In the rows, zero is written as 128.
Rotation paths and how fast each direction turns (deg/step):
Each turn is a multiple of 5 degrees from 10 to 175, or 0.
Each row of a path follows its step; steps can be skipped.
Rotation 1:
step 0: [126 134 131 121 132 122 136 129 130 141 125 128 124 136 130 128 134 115
 131 134 145 117 125 127 137 135 125 128 127 137 131 123 125 126 127]
step 1: [139 129 133 128 125 130 125 135 124 135 133 124 137 123 127 126 129 115
 123 121 126 120 120 121 132 136 128 127 143 131 127 130 116 117 127]
step 2: [126 132 139 124 139 129 138 129 131 119 125 129 131 130 118 127 133 125
 130 117 115 122 120 114 125 124 126 136 132 136 129 134 129 125 123]
step 3: [134 139 124 130 135 122 137 137 129 124 113 126 129 133 124 126 125 127
 127 130 130 130 125 132 135 126 122 145 133 129 122 128 122 137 120]
step 4: [131 137 130 133 120 133 119 123 117 124 120 125 128 126 134 130 126 130
 125 120 117 121 126 142 131 123 127 132 132 125 126 130 116 128 115]
step 5: [121 134 130 134 129 120 132 126 130 115 125 139 120 123 129 131 125 129
 128 132 113 125 124 137 130 134 136 122 123 132 136 137 130 127 118]
step 6: [134 132 110 130 131 123 122 129 129 119 121 129 126 128 127 132 126 121
 124 136 123 133 127 130 135 138 124 123 127 117 126 120 142 127 121]
step 7: [125 123 128 127 123 138 123 117 124 122 121 121 126 131 129 126 136 128
 125 124 130 128 124 131 144 127 128 121 112 125 126 120 133 115 123]
step 8: [131 125 135 132 112 124 141 127 131 124 129 134 126 115 120 127 133 125
 122 131 135 129 127 132 137 137 132 124 119 137 125 126 134 125 136]
step 9: [142 126 123 125 128 130 127 123 127 126 134 133 137 116 129 132 141 126
 120 130 125 126 127 119 128 128 120 129 129 134 130 111 132 134 133]
Speeds:
[124 129 126 127 126 126 122 125 130 125 129 131 129 131 129 124 125 129
 128 128 127 126 130 131 131 130 126 126 128 127 128 131 130 130 128]  45
[129 125 126 128 130 126 126 130 130 124 131 133 128 126 128 127 131 127
 129 131 123 127 127 123 128 127 129 127 130 125 131 129 126 128 128]  95
Rotation 2:
step 0: [111 131 127 131 133 127 120 123 131 135 133 134 118 125 131 131 122 127
 132 130 130 124 134 124 118 137 130 130 127 138 128 123 121 112 129]
step 1: [117 124 131 135 135 124 125 122 129 126 123 119 128 128 140 119 145 129
 133 124 128 128 125 130 130 131 138 119 119 134 135 125 121 128 132]
step 2: [128 118 124 119 129 126 124 124 122 135 135 124 135 123 135 128 127 121
 122 128 135 126 123 130 127 134 141 133 113 142 121 133 132 124 131]
step 3: [115 118 131 135 128 129 126 126 121 138 129 138 131 132 138 134 126 127
 123 136 126 131 128 127 120 137 129 125 133 137 129 126 121 113 122]
step 4: [129 123 131 132 130 115 128 124 127 127 127 114 134 129 141 131 142 129
 127 128 132 132 127 126 122 120 138 115 132 136 133 132 118 129 122]
step 5: [129 117 122 117 120 118 127 129 123 123 139 127 132 119 134 130 134 130
 121 133 136 124 124 127 124 139 131 136 125 136 121 137 126 130 119]
step 6: [119 124 127 132 129 128 138 126 122 131 126 130 128 127 137 137 129 130
 122 136 129 119 121 118 120 139 132 131 145 125 132 124 122 120 125]
step 7: [124 135 126 128 132 115 133 121 134 125 135 112 122 126 131 137 135 127
 131 120 134 124 129 119 121 125 133 126 129 134 137 129 115 125 123]
step 8: [116 120 126 121 126 121 132 125 131 126 133 128 122 121 135 124 139 130
 129 124 133 124 119 127 131 147 124 141 118 130 128 130 124 132 124]
step 9: [122 123 124 129 130 131 138 120 128 144 121 125 128 125 138 132 126 123
 124 123 127 123 115 118 125 134 137 134 131 126 132 121 127 119 137]
Speeds:
[129 127 130 128 132 128 126 129 128 128 128 128 128 124 130 128 124 130
 128 132 130 130 123 130 124 128 123 131 127 127 129 124 128 127 128]  125
[127 129 129 130 131 130 122 129 125 126 128 129 130 128 128 125 128 128
 128 133 129 127 131 130 127 128 133 125 126 131 127 128 129 127 129]  25
[125 129 127 130 126 131 129 131 127 127 125 132 127 131 132 128 132 131
 130 130 127 128 127 130 132 132 124 128 129 129 130 127 128 127 126]  140
[128 130 131 129 127 129 131 123 130 126 126 130 129 127 128 128 129 130
 128 128 128 128 131 130 124 125 127 125 127 128 134 130 127 124 128]  115
[127 129 130 131 127 127 128 127 127 130 127 126 130 130 128 128 123 131
 132 128 124 127 131 122 127 128 127 127 130 132 129 124 127 130 127]  115
Rotation 3:
step 0: [132 129 142 129 121 132 130 140 134 134 119 129 127 128 120 122 134 121
 138 130 127 127 133 123 115 131 120 135 136 123 131 127 118 125 131]
step 1: [122 120 126 130 132 122 121 129 123 137 110 132 124 131 118 132 136 128
 131 125 120 125 139 132 128 135 117 131 130 120 137 123 127 130 129]
step 2: [122 128 124 138 120 131 120 138 127 127 122 131 123 110 124 136 141 122
 122 126 127 136 135 131 130 123 130 128 128 121 131 119 125 126 127]
step 3: [132 132 136 136 122 122 122 128 131 121 120 133 126 121 123 125 139 116
 132 122 122 128 131 118 129 125 125 126 135 126 127 135 125 112 137]
step 4: [132 127 132 135 127 124 134 131 124 131 132 123 121 132 120 134 137 126
 130 115 129 123 144 121 130 132 120 139 130 122 139 128 122 128 138]
step 5: [134 127 121 136 122 124 132 126 126 121 127 128 127 120 115 140 147 130
 127 134 128 131 133 130 127 136 123 126 135 126 140 126 133 130 123]
step 6: [134 133 123 141 136 126 111 132 130 123 130 131 123 127 125 137 137 119
 124 131 125 133 131 123 127 126 139 133 141 126 132 134 128 126 130]
step 7: [135 126 127 133 125 134 128 125 131 124 133 129 128 129 116 138 125 118
 137 113 123 129 129 113 122 124 132 127 131 117 137 132 121 129 129]
step 8: [132 131 131 129 129 123 134 124 124 125 129 131 125 134 122 135 142 123
 134 126 133 135 138 120 122 142 128 123 133 122 125 126 117 141 123]
step 9: [131 119 127 129 129 132 120 143 124 122 124 135 124 130 117 137 138 133
 133 132 124 131 136 117 124 129 135 131 134 139 129 127 131 135 121]
Speeds:
[129 126 128 129 132 132 132 131 125 126 129 131 127 128 131 127 127 131
 128 129 127 125 131 130 127 131 123 125 133 128 129 127 127 127 127]  90
[130 123 131 128 130 128 128 127 131 126 131 128 130 128 127 124 128 128
 125 129 127 128 129 125 125 127 129 129 126 121 126 129 129 126 131]  100
[128 130 130 129 127 129 132 127 128 124 128 131 127 127 132 126 129 127
 129 123 128 128 130 123 130 131 129 127 123 131 126 127 126 128 129]  80
[130 127 130 131 130 131 127 127 129 129 129 129 127 131 128 127 124 124
 133 128 126 129 126 128 127 127 125 132 128 132 130 129 127 124 131]  110
Rotation 4:
step 0: [114 135 126 119 135 130 129 132 130 129 128 125 142 129 133 125 138 141
 139 132 124 128 119 116 118 135 122 125 133 125 131 124 120 136 127]
step 1: [124 138 138 137 129 147 124 141 135 130 129 123 129 127 128 124 135 138
 146 121 129 133 127 133 124 126 130 132 126 129 131 124 121 130 127]
step 2: [129 130 143 126 124 131 125 140 135 131 127 139 130 129 123 121 135 126
 130 111 132 130 120 117 125 129 135 142 122 125 126 134 137 129 133]
step 3: [123 145 140 119 141 123 123 124 136 134 116 131 142 128 128 122 129 126
 129 128 131 123 126 116 131 132 125 133 125 122 125 125 135 126 127]
step 4: [128 132 145 131 135 135 127 131 124 135 123 119 142 119 122 125 125 138
 131 129 125 120 118 132 130 122 115 128 121 130 120 121 125 132 123]
step 5: [132 119 143 129 121 135 140 134 131 141 120 126 129 133 126 130 119 133
 134 125 130 129 110 125 116 129 126 131 128 120 128 130 129 136 127]
step 6: [129 137 129 115 130 128 127 132 132 137 121 134 128 129 128 127 130 142
 138 134 127 134 120 121 119 144 129 131 135 127 127 132 137 144 122]
step 7: [131 140 137 133 137 133 121 131 126 132 136 120 129 123 130 116 130 149
 142 131 137 125 134 124 125 131 128 134 130 127 124 127 130 131 131]
step 8: [139 134 147 142 128 132 138 132 127 125 129 141 129 131 130 126 133 131
 137 119 140 124 123 124 131 121 127 136 127 125 122 129 136 131 130]
step 9: [132 132 138 126 133 121 135 125 130 131 112 139 137 123 134 125 131 127
 130 124 134 129 122 111 133 139 128 121 118 125 122 132 128 139 128]
Speeds:
[128 130 127 123 129 127 124 127 124 129 126 128 125 129 129 128 130 127
 126 127 127 127 125 124 130 134 128 127 130 125 129 129 128 128 129]  110
[127 127 129 123 127 130 124 130 129 128 125 128 129 127 125 125 125 125
 127 130 129 125 127 131 127 126 129 133 128 125 128 129 126 127 123]  35
[126 130 127 128 128 128 127 128 131 126 126 123 127 126 125 128 131 126
 130 136 129 128 127 126 131 129 127 128 128 130 125 129 127 129 131]  115
